Each path is a new rotation, seen through one point. The rows after it are directions, each followed by how far the rotation turns it, in degrees each step (0 if it stays put).
Each turn is a multiple of 5 degrees from 10 to 175, or 0.
Each row of a path follows its step; steps can be skipped.
Path 1:
step 0: [ 0.00 -2.75  0.48 -1.63  1.68  0.27 -0.65  1.75  0.38  0.67 -0.72  0.45
  3.53 -0.67 -1.78 -1.61 -0.31 -0.31 -0.03  1.45  0.94  0.83 -2.10  0.14
  0.53  2.76  0.47  1.19 -1.50  2.59  0.91  1.42  1.35  1.63 -1.37 -1.80
 -0.91 -1.21  1.33  0.66 -1.23  1.28 -2.56  0.18]
step 4: [-0.01  0.74  2.17 -0.27  0.58  0.35  0.78  5.02 -1.21  0.61 -1.59  0.93
  0.04  1.31  1.30  0.43 -1.71  0.83 -0.61  0.70  2.43  1.59 -1.84 -0.17
  0.09 -0.14  1.94  1.70  0.94 -0.15  0.30  1.13  1.88  2.19  0.34  1.29
 -1.29  3.37 -0.33 -0.48  0.45  0.56 -0.21  0.89]
step 5: [-0.33 -2.91 -0.87  1.34  0.49 -3.10  1.22 -0.77  0.79 -1.55 -1.12  0.62
 -2.47 -0.01  1.29 -0.07  1.24  0.20 -0.02  3.13 -0.41 -0.74 -0.47 -0.54
 -1.05  0.32  1.51 -0.49  0.25  1.22  2.90  1.94  2.33 -0.65  2.58  0.99
 -1.52 -0.91  1.80 -1.42 -0.89  0.50 -1.79  0.25]
step 6: [ 1.06 -0.39  1.36 -2.09 -0.76 -1.01 -0.83  2.16 -0.62 -1.33  1.68  0.33
 -2.38  1.45 -1.68 -1.92 -1.36  0.34 -0.81  0.48  2.23 -3.76 -1.35 -1.11
 -0.08  1.26  0.56  0.32  3.02 -0.14 -0.19 -1.09  2.03 -0.57 -0.25  0.57
 -1.85  1.22 -1.13  0.65  0.22 -2.49  1.31 -0.16]
step 7: [-1.74 -1.13  0.65  1.04  0.23 -0.74 -0.62 -0.47 -1.14  2.12 -1.76  0.01
 -0.39 -1.62  1.69  1.35 -1.46  2.17 -3.04  1.26  0.28 -0.33 -0.70  0.54
 -0.75 -2.52 -0.13  0.68  2.25  1.51  0.48  0.84  0.94  0.91  0.64  0.23
 -2.01  1.76  1.57  2.50 -1.22 -1.36 -3.50 -0.07]
step 10: [ 1.89 -0.82 -0.56  0.57  0.71 -2.99 -0.75 -2.36 -0.62  1.93  2.17  1.42
 -0.64  0.33  1.41  2.32 -0.46  1.77  0.39  0.67  1.35 -0.85  0.03 -0.44
  1.25  2.91 -1.26  3.95  1.44  0.41  0.83 -1.32  0.81 -0.14  0.22 -1.43
 -1.50 -0.18 -0.18  2.60 -0.47 -0.65 -1.08 -0.68]
step 12: [ 0.50  1.02 -0.13  0.73 -0.87 -0.71 -0.22  0.33 -2.86  1.81 -1.79  0.58
 -1.54  3.33  2.69  0.37 -0.67  1.20  0.98 -0.70 -0.15  0.71  0.96 -1.04
  3.98  1.10 -0.80  1.70  1.46 -0.48  1.92  1.22  0.45  0.38  1.93  1.81
  2.00  0.46  0.68  0.55 -0.35  1.00 -1.10  2.26]
step 13: [-0.23 -2.18 -1.88  0.91  0.68 -1.02  1.17 -0.72 -0.79 -1.41 -0.48  2.82
 -0.46  1.67 -0.37 -0.23 -0.74 -1.01  0.70  0.55 -0.19 -2.22  0.45  0.82
 -0.57  2.26  0.72  2.35 -0.31 -2.11  2.11  1.20 -2.53 -3.12 -0.68 -0.18
 -0.75 -1.21  1.83 -0.18 -0.37 -2.63 -1.05 -2.12]
Speeds:
[-0.26  0.47 -0.21  0.04  0.70 -0.52  0.39  0.00 -0.38  0.79 -0.17  0.68
 -0.08 -0.15  0.05 -0.58  0.39 -0.31 -0.21 -0.59 -0.32  0.89 -0.82 -0.38
  0.14  0.31  0.25  0.21  0.27  0.66  0.52  0.67 -0.47  0.29 -0.42  0.20
 -0.39 -0.39  0.25 -1.19 -0.60 -0.53  1.09 -0.47]
85
[-0.13  0.22  0.90 -0.05 -0.04 -0.39  1.23 -0.04 -0.37 -0.11 -0.12  0.17
  0.78 -0.07  0.22  0.53 -0.29  0.30 -0.63 -0.46  0.20 -0.23  0.23  0.70
 -0.06 -0.02 -0.24 -0.47  0.63  0.63 -0.95  0.01 -0.08  0.21 -0.71 -0.82
 -0.39 -0.52 -0.48  0.59 -1.12  0.02  0.06  0.72]
95
[ 0.13  0.67  0.28 -0.29  1.41 -0.15  0.76 -0.12  0.62 -0.30 -0.33 -0.24
 -0.93 -0.76  0.22 -0.32  0.50 -0.65 -0.77  0.41  0.01  0.05 -0.11 -0.61
  0.19 -0.16  0.40 -0.10  0.36 -0.92 -0.17 -0.17  0.46  0.28 -0.44 -0.33
 -0.15  0.11  0.21  0.23  0.76 -0.43 -0.49  0.87]
25
[ 0.36 -0.59 -0.42 -0.14 -0.46 -0.52  0.97  0.17  0.38  0.44  0.43 -0.31
  0.79  0.70  0.17 -1.18  0.51 -0.16 -0.24 -0.06  0.32 -0.32 -0.85  0.09
  0.47 -0.57 -0.12 -0.22 -0.04 -0.52 -1.07 -0.19 -0.02 -0.55 -0.40  0.95
 -0.18 -0.28 -0.48 -0.18  0.59 -0.05 -0.25 -0.50]
140
[ 0.55 -0.06  1.19  0.22  0.33  0.98  0.36  0.18 -0.06 -0.45  0.46  0.75
 -0.52 -0.01  0.38  0.40 -0.62 -0.63  0.05 -0.06  0.86 -0.60 -0.60  0.44
 -0.55  0.57 -0.22 -0.04  0.03 -0.14 -0.58 -0.32 -1.06 -0.14  0.09  0.29
  0.15  0.41  0.35 -0.65  0.55 -0.27  0.46 -0.59]
155
[ 0.06 -0.96  0.42 -0.67  0.12 -0.64 -0.36 -0.67 -0.50 -0.90  0.31  0.18
  0.04 -0.91  1.03 -0.11  0.28 -0.20  0.29  0.10 -0.39  0.08  0.85 -0.42
 -0.08 -0.14  0.87  0.02 -0.06  0.20 -0.92  0.56  0.27  0.05 -0.45  0.76
  0.67  0.37 -0.10 -0.23 -0.24  0.50  0.47 -0.31]
120
Path 2:
step 3: [ 1.12 -1.90  3.81 -0.70  0.36  0.38  1.14 -1.56 -0.22  1.99  0.19 -2.74
 -0.46 -0.94  0.19  0.77 -0.64 -0.60 -2.63 -2.79 -1.01 -2.15 -0.92 -0.56
 -0.82  0.24  0.33  0.99 -0.85 -1.57  1.61 -3.20  1.59  1.32 -1.84  0.19
  0.30 -3.41  3.48  0.94 -0.35  0.33  2.85  1.99]
step 5: [-1.66  2.22 -0.63 -2.11 -0.67  2.11  3.94 -0.22 -1.66 -0.08 -0.41 -0.19
 -0.57  0.31 -1.40  0.08  1.44 -1.44 -0.71  1.16 -0.20  0.09 -1.15 -2.54
  2.80 -0.07  1.35  2.49 -1.44  0.59 -0.85 -2.28  0.58 -2.06 -0.40  1.92
 -0.32  0.51 -2.39 -0.06 -1.80 -0.23  4.57  2.67]
step 6: [ 2.05  0.62  1.26  0.67  0.07  0.13  1.81 -1.96 -1.65 -0.43  1.71  1.01
 -0.66 -1.48  0.38  1.76 -0.61 -0.44 -0.21 -1.82  0.83 -1.82 -1.41 -0.83
  3.24  2.86 -0.23 -0.19 -0.10  3.12  3.06 -2.17  0.19 -4.69  0.31  1.28
  1.41 -1.95  1.84  1.26 -2.50  0.07  1.55 -0.20]
step 7: [ 0.77 -2.53  0.72  2.72  0.72  0.15  1.25 -0.23 -0.10 -1.06  0.96 -0.06
 -0.87  0.55  0.82 -0.75 -3.32  1.38 -1.24  1.54  0.29  1.34 -0.15 -0.33
  0.94 -1.07  0.54 -0.42 -0.54 -1.11  3.19 -3.40  2.71 -1.34  1.47  0.35
 -1.01 -4.95 -0.89  2.66  0.58 -0.02  2.60  1.74]
step 10: [-3.29  0.67 -0.51  0.50  1.70  1.25  0.84 -3.13  1.20 -2.76 -0.12  2.47
 -1.35 -0.18 -1.48  2.03  0.06  0.38 -0.13 -1.06  2.93  0.90 -1.31 -2.28
  1.57  1.30  0.03  1.48  0.40 -0.51  2.12 -2.36 -0.89 -0.97  0.44  1.94
  2.89 -1.84 -0.82  2.76  1.71  2.11  1.37  1.03]
step 11: [-1.34 -1.06 -1.05  0.93  2.29 -0.74  2.03  0.40 -2.73 -0.48 -2.37  1.74
  0.32  2.86  0.58  0.32 -0.30 -1.37  0.29  2.31  0.57  1.58 -3.13  0.39
  3.96 -0.69 -2.93 -1.14  1.87  1.69  3.66 -2.01  1.26 -1.27 -0.53 -0.29
  1.16 -1.50 -0.71 -0.54  0.14 -0.72  1.46  0.78]
step 13: [-1.92 -1.00  0.97  1.32  2.04 -1.08 -1.84  0.46 -1.76  0.68  1.59 -1.50
 -0.48  0.79 -1.01  0.24 -1.67 -1.81 -1.08 -0.42  1.58 -0.88  0.55  1.73
  1.15 -2.42 -0.15  2.17 -0.08 -2.95 -0.34 -4.03  0.14 -1.30 -1.65  1.51
  4.30 -1.31  0.27  3.38  0.88  1.48 -1.60 -0.58]
step 14: [-1.60  0.66  0.15 -0.87 -0.62  1.73  0.31 -2.19 -1.87  0.67 -1.80  0.89
 -0.61  2.54 -0.74  0.11  0.31 -1.43 -1.58 -0.85  2.15  0.22 -1.37  1.82
  1.26 -1.98  0.37  1.28  0.23 -3.17  3.95  0.19 -0.22 -0.23 -2.02  2.54
  1.35  1.09 -5.26 -0.39  1.53  1.26  1.09  0.44]
Speeds:
[ 0.18  0.23  0.13  0.73 -0.03 -0.21 -0.25 -0.79 -0.55 -1.63 -0.11  0.41
 -0.51  0.39  0.30  0.02 -0.17 -0.25  0.00 -0.35  0.97  0.01  0.13  0.31
  0.39  0.58  0.43  0.02 -0.04  0.65  0.31  0.52  0.03 -0.23  0.29 -0.87
  0.13  0.54  0.25 -0.83  0.20 -0.28  0.94  0.62]
80
[-0.30 -0.53  1.20  0.96 -0.63  0.16  0.46  0.08  0.41 -0.13 -0.80 -0.14
  0.00 -1.17 -0.48 -0.28  0.54 -0.89 -0.06  0.56  0.14 -0.14  0.48 -0.25
 -0.25  0.38  0.12 -0.05  0.04  0.31  0.89  0.37 -0.09  0.00  0.10  0.67
 -0.09  0.39 -0.33 -0.08  0.11  0.38 -0.83  0.74]
175
[ 0.35  0.71 -0.04 -0.67 -0.36  0.21  0.40 -0.23 -0.13  0.37 -0.78  0.02
  0.21  0.41 -0.15 -0.20  0.43 -0.32 -0.56  0.13  0.04 -1.14 -0.34  1.40
  0.12  0.21 -1.44  0.14  0.55  0.13  0.20 -0.07  0.00  0.07 -0.32  0.62
 -0.63  0.21  0.27 -0.48  0.17 -0.70  0.35  0.39]
125
[ 0.89  0.22  1.23  0.17 -0.24  0.50  0.06 -0.07 -0.22 -0.05  0.53  0.59
 -0.38  0.00 -0.59  0.77  0.71  0.54 -0.14  0.59 -0.54  0.27 -0.15 -0.05
 -0.36  0.09  0.54 -0.17  0.07  0.37 -0.40 -0.90 -0.62 -0.13 -0.06 -0.39
 -1.11 -0.09 -0.07  0.70 -0.55 -0.65  0.57  0.37]
20
[-0.35 -0.03  0.32  0.24 -0.56  0.82  0.41  0.16  0.15 -0.14  0.39  0.75
  1.25  0.00 -0.55  0.62 -1.12 -0.05  0.09  0.58 -0.22 -0.54 -0.45  0.75
 -0.61 -0.72  0.56 -0.29 -0.11 -0.33 -0.03  0.01  0.51 -0.54  0.30 -0.36
  0.63 -0.16  0.73 -0.84 -0.03  0.05 -0.13  0.03]
70
